Each row has a name. Each piece below is followed by the name of the row it came from, unless a question asks for something else. Each question is about the rows just above it. Places in a row count from 0.

Columns, left to right: C J H K S U
22	13	36	0	19	44 -> Z969
-17	15	-10	7	26	-12 -> Z591
22	-76	31	-80	-56	11 -> Z679
-58	40	-32	3	23	-13 -> Z793
-11	47	-6	10	39	26 -> Z589
-64	38	-45	-25	20	-24 -> Z958
20	6	40	1	20	54 -> Z729
-54	21	-38	-12	12	-30 -> Z999
-56	21	-22	2	8	-27 -> Z662
40	-55	18	-63	-26	-28 -> Z284
29	-69	23	-74	-36	3 -> Z966
15	-76	40	47	38 is in which column, read top down? -> J
Z589 in full: -> -11	47	-6	10	39	26
Which column holds this, read top down? 22	-17	22 -> C
Changed Z729: 20	6	40	1	20	55. Place and old value: -> 5, 54
Z729 in full: -> 20	6	40	1	20	54

Columns, left to right: T E M A Y P
37	-34	-15	-37	-34	37 -> Z165
25	28	-68	-52	1	-42 -> Z406
-25	9	67	19	28	0 -> Z480
-3	67	19	9	28	-71 -> Z623
17	-17	68	-39	-62	-25 -> Z387
Z623 in full: -> -3	67	19	9	28	-71
Give the next entry after 67	19	9	28. -> -71
q: -15	-37 -> Z165
Where does -3	67	19	9	29	-71 differ from Z623, and what was there? -> 4, 28
Changed Z480: -25	9	67	18	28	0. Place and old value: -> 3, 19
Which column holds -42	0	-71	-25 top down? -> P
Where does 38	-34	-15	-37	-34	37 differ from Z165, and what was there? -> 0, 37

Columns, left to right: V N R D G W X Z Q
-26	51	-22	12	72	-27	-5	24	14 : Z516
0	-4	5	-1	-3	-2	-1	1	-3 : Z859
4	-5	-1	2	-1	-4	-8	-3	3 : Z382
0	-4	4	0	6	2	-1	1	0 : Z139
-26	51	-22	12	72	-27	-5	24	1 : Z784
3	-4	2	2	0	0	2	6	-6 : Z946
3	1	3	-3	-7	12	-1	2	2 : Z911
-4	-1	-4	9	-5	-1	5	5	-1 : Z628
-13	-4	12	21	11	14	-11	3	-19 : Z76
-3	-3	-1	-7	0	5	2	5	1 : Z924
0	-3	1	-8	-7	-4	-3	4	-2 : Z182
-1	-2	1	-3	5	-1	-1	-3	-2 : Z515
-26	51	-22	12	72	-27	-5	24	1 is in which row? -> Z784
Which column holds this, read top down? 24	6 -> Z
Which column holds this, read top down? 1	-3	1	24	6	2 -> Z
Where do 1	-3	5	-1	-1	-3	-2 appear? -> Z515
One entry of Z382 was changed: 4	-5	-1	2	-2	-4	-8	-3	3. Where, and from what? -> 4, -1
Z139 in full: -> 0	-4	4	0	6	2	-1	1	0
Changed Z516: -26	51	-22	12	72	-27	-5	23	14. Place and old value: -> 7, 24

Columns, left to right: Faboz Saziz Ranuk gilaf fev suv
-20	-11	18	-52	1	15  Z563
-17	4	4	-52	5	13  Z468
-9	-6	-8	51	-4	-44  Z137
38	4	17	0	-42	13  Z806
16	2	31	20	23	-44  Z510
-11	3	36	-1	-2	-26  Z42
-41	-2	-14	2	-18	-7  Z904
-17	4	4	-52	5	19  Z905
-76	6	21	-26	12	21  Z396
3	36	-1	-2	-26 is in which row? -> Z42
Which column holds 1	5 top down? -> fev

Columns, left to right: tezek fov rogo lop piv Zuke Fafun mugo gudi vakov
33	32	38	6	27	33	43	36	47	-12 -> Z281
24	31	32	2	32	28	45	39	52	-9 -> Z405
53	33	51	19	13	46	35	25	31	-22 -> Z472
45	37	52	-9	-4	39	52	28	45	-30 -> Z564
What is the next entry after 13	46? -> 35
The next entry after 33	32	38: -> 6
Where does 23	31	32	2	32	28	45	39	52	-9 differ from Z405, and what was there? -> 0, 24
q: 45	39	52	-9 -> Z405
The next entry after 28	45	39	52: -> -9
q: -4	39	52 -> Z564

Columns, left to right: nivim kov bot liv
-13	-9	-11	28 -> Z637
-13	-9	-10	10 -> Z61
25	-3	32	-10 -> Z268
-3	25	13	80 -> Z798
-15	-3	13	67 -> Z639
13	19	-30	44 -> Z593
Z61 in full: -> -13	-9	-10	10
Which column holds -13	-13	25	-3	-15 top down? -> nivim
The next entry after 25	-3: -> 32
Where does -13	-9	-10	28 differ from Z637, and what was there? -> 2, -11

Columns, left to right: sem Gomi Mig Kod vol rano rala zure
-1	-8	-4	-7	29	18	1	29  Z442
-2	16	12	-6	-54	25	1	16  Z58
8	-9	0	0	-5	-1	-3	13  Z174
-37	7	29	5	15	-1	-3	3  Z23
-1	-4	-21	9	13	-7	9	22  Z132
-12	-8	-18	0	-18	20	-7	12  Z254
2	-5	-9	0	0	-14	5	11  Z10
The row with -5	-9	0	0 is -> Z10
Z23 in full: -> -37	7	29	5	15	-1	-3	3
Which column holds this, read top down? 16	13	3	22	12	11 -> zure

